Small tables with named rows and columns. After each table, cells are looked up by row and column.

lov =
|  | nevib | gid |
|---|---|---|
| sur | 102 | 30 |
| tagut | 149 | 187 |
| git | 224 | 108 |
| soz | 145 | 153 |
| lidofu | 176 | 80 |
| tete | 218 | 213 |
| bubo | 230 | 89 |

tagut, nevib => 149
tete, gid => 213
git, nevib => 224
lidofu, nevib => 176
lidofu, gid => 80
soz, nevib => 145
tete, nevib => 218
bubo, nevib => 230
tagut, gid => 187
git, gid => 108

Table virevo
,nuge,mefifof,pepaso,fibogo,nozanul
fikov,71,95,223,227,174
vurile,193,96,42,145,164
bod,117,205,189,202,21
dap,205,57,70,174,160
bidali,51,145,209,241,140
balilir,165,23,182,202,176
movemo,59,117,218,233,162
nur,160,155,53,78,170

What is the mefifof of bidali in virevo?
145
What is the fibogo of vurile in virevo?
145
What is the nozanul of fikov in virevo?
174
What is the nuge of nur in virevo?
160
What is the nozanul of dap in virevo?
160
What is the fibogo of nur in virevo?
78
What is the nozanul of movemo in virevo?
162
What is the pepaso of nur in virevo?
53
What is the nozanul of nur in virevo?
170
What is the pepaso of bod in virevo?
189
What is the nozanul of bidali in virevo?
140

fezu =
,bezepi,dotozo,kudof,ved
lok,2.828,5.375,0.995,2.819
sasu,7.796,0.057,7.470,8.131
vobu,1.251,0.758,5.044,1.335
dekeduf,4.964,5.163,1.788,5.147

What is the bezepi of sasu in fezu?
7.796
What is the bezepi of dekeduf in fezu?
4.964
What is the ved of lok in fezu?
2.819
What is the kudof of vobu in fezu?
5.044
What is the dotozo of vobu in fezu?
0.758
What is the kudof of sasu in fezu?
7.470
What is the dotozo of dekeduf in fezu?
5.163
What is the bezepi of lok in fezu?
2.828

Table mos
cols = tem, zun, nopupa, nubatif, rap, meru, mago, ramurok, dak, gitemu
gidu: [48.559, 44.287, 34.709, 20.951, 53.175, 21.105, 33.654, 49.023, 40.875, 36.887]
beleto: [49.727, 54.483, 50.529, 60.495, 43.722, 64.931, 49.062, 77.996, 45.438, 48.847]
tam: [51.299, 47.857, 52.227, 72.712, 46.371, 35.202, 59.846, 42.329, 47.612, 42.088]

What is the rap of gidu in mos?
53.175
What is the meru of tam in mos?
35.202
What is the dak of beleto in mos?
45.438
What is the dak of tam in mos?
47.612
What is the zun of gidu in mos?
44.287
What is the nubatif of beleto in mos?
60.495
What is the gitemu of tam in mos?
42.088
What is the mago of tam in mos?
59.846
What is the nopupa of beleto in mos?
50.529
What is the nubatif of gidu in mos?
20.951
What is the mago of beleto in mos?
49.062
What is the meru of gidu in mos?
21.105
What is the nopupa of gidu in mos?
34.709
What is the tem of tam in mos?
51.299
What is the zun of beleto in mos?
54.483
What is the dak of gidu in mos?
40.875
What is the nubatif of tam in mos?
72.712
What is the ramurok of beleto in mos?
77.996
What is the rap of tam in mos?
46.371
What is the ramurok of gidu in mos?
49.023

bet
fields: pedi, pef, geg, sig, sivufi, puz, fot, zotavev, dad
buropul: [-28, 9, -29, -30, 39, 13, -39, -58, 41]
fuz: [23, -13, 18, 15, -41, -17, 16, 32, -33]
segad: [19, -16, 18, 22, -33, -22, 28, 40, -47]
loluve: [22, -18, 21, 18, -39, -12, 26, 37, -41]
koz: [-35, 56, 43, 31, 13, 50, 14, 15, 8]
musepe: [15, -43, -40, -28, -10, -42, -20, -11, -9]
gesulif: [19, -16, 17, 22, -42, -24, 23, 43, -39]
rav: [16, -17, 12, 17, -23, -22, 18, 27, -29]
kat: [-30, 52, 43, 32, 18, 48, 22, 20, 15]
kotidof: [-26, 12, -31, -35, 40, 24, -41, -54, 39]
sed: [19, -20, 11, 15, -38, -17, 26, 24, -26]
zagata: [27, -60, -44, -41, -18, -58, -24, -20, -12]

buropul, zotavev -> -58
kat, puz -> 48
sed, sig -> 15
musepe, sig -> -28
segad, pedi -> 19
kat, dad -> 15
gesulif, pedi -> 19
koz, geg -> 43
gesulif, sivufi -> -42
rav, fot -> 18
rav, pedi -> 16
loluve, pedi -> 22
loluve, fot -> 26

